Here are the same points, seen from different sides; a view may also be mirrored.
A view may leave some points out, and in a few views one point is out of place. Which views, in the order they come, and which point in each? Write no view if none.
Scene 1:
panel a:
  Falot [-1.29 -0.19  1.30]
  zavo [-2.11  0.51  1.35]
  kamav [-1.88  2.77  0.71]
  vun [-1.01  0.02  1.13]
  pas [-1.48  0.48  0.91]
  Zeg [-0.21  2.10 -0.63]
  zazi [-0.11 -0.38  2.38]
  Mikal [-1.26 -1.85 -1.36]
panel b:
  Bofo [-1.52  1.98 -0.23]
  daz [4.15 4.04 0.55]
  zazi [ 0.65 -1.45 -1.18]
  Falot [ 0.10  0.06 -1.49]
  vun [ 0.43  0.18 -1.26]
  kamav [ 1.04  3.14 -2.22]
  Zeg [ 2.29  1.95 -0.14]
  pas [ 0.57  0.75 -1.56]
  zavo [ 0.44  0.66 -2.36]
panel c:
  vun [ 0.91 -0.98  0.42]
  zazi [ 0.77 -2.58  0.05]
  daz [ 4.18  2.67 -2.51]
  Mikal [-1.49  1.01  0.18]
  zavo [ 1.54 -0.78  1.43]
  Falot [ 0.75 -1.08  0.78]
  Bofo [-0.60 -0.78  1.97]
  kamav [2.49 1.59 1.37]
  Vodog [ 1.63 -3.70  0.90]
  pas [ 1.35 -0.54  0.73]
panel d:
  Falot [-0.13 -5.23  0.31]
  kamav [-0.15 -2.25  1.69]
  Vodog [ 2.11 -6.87  0.11]
  daz [ 0.72  0.51 -1.49]
  zavo [ 0.34 -4.69  1.11]
  Zeg [ 0.31 -2.33 -0.99]
  vun [-0.02 -4.94  0.02]
  pas [ 0.07 -4.44  0.46]
  Bofo [-1.43 -6.00  1.30]
  zazi [ 0.73 -6.21 -0.72]
panel e:
  Zeg [-2.46  2.36  2.10]
  Vodog [-4.07  6.26  4.79]
  Mikal [0.73 4.99 1.97]
  Falot [-2.19  5.43  2.89]
  vun [-2.21  5.00  2.96]
  zazi [-2.61  5.42  4.52]
  Bofo [-1.17  6.82  2.27]
  kamav [-2.89  4.05 -0.01]
panel f:
  Falot [0.96 1.41 0.64]
  zavo [ 1.47  1.93 -0.14]
  zazi [1.44 0.01 1.30]
  pas [ 0.78  1.56 -0.15]
  Bofo [0.90 2.87 1.81]
  kamav [ 0.32  3.00 -2.17]
  Zeg [-0.76  0.51 -1.87]
  Vodog [ 3.13 -0.19  1.11]
  vun [0.74 1.13 0.41]
  Mikal [-1.79  2.71  1.50]
Views that do not fit: panel a, panel b
  panel a moved: kamav
  panel b moved: Bofo
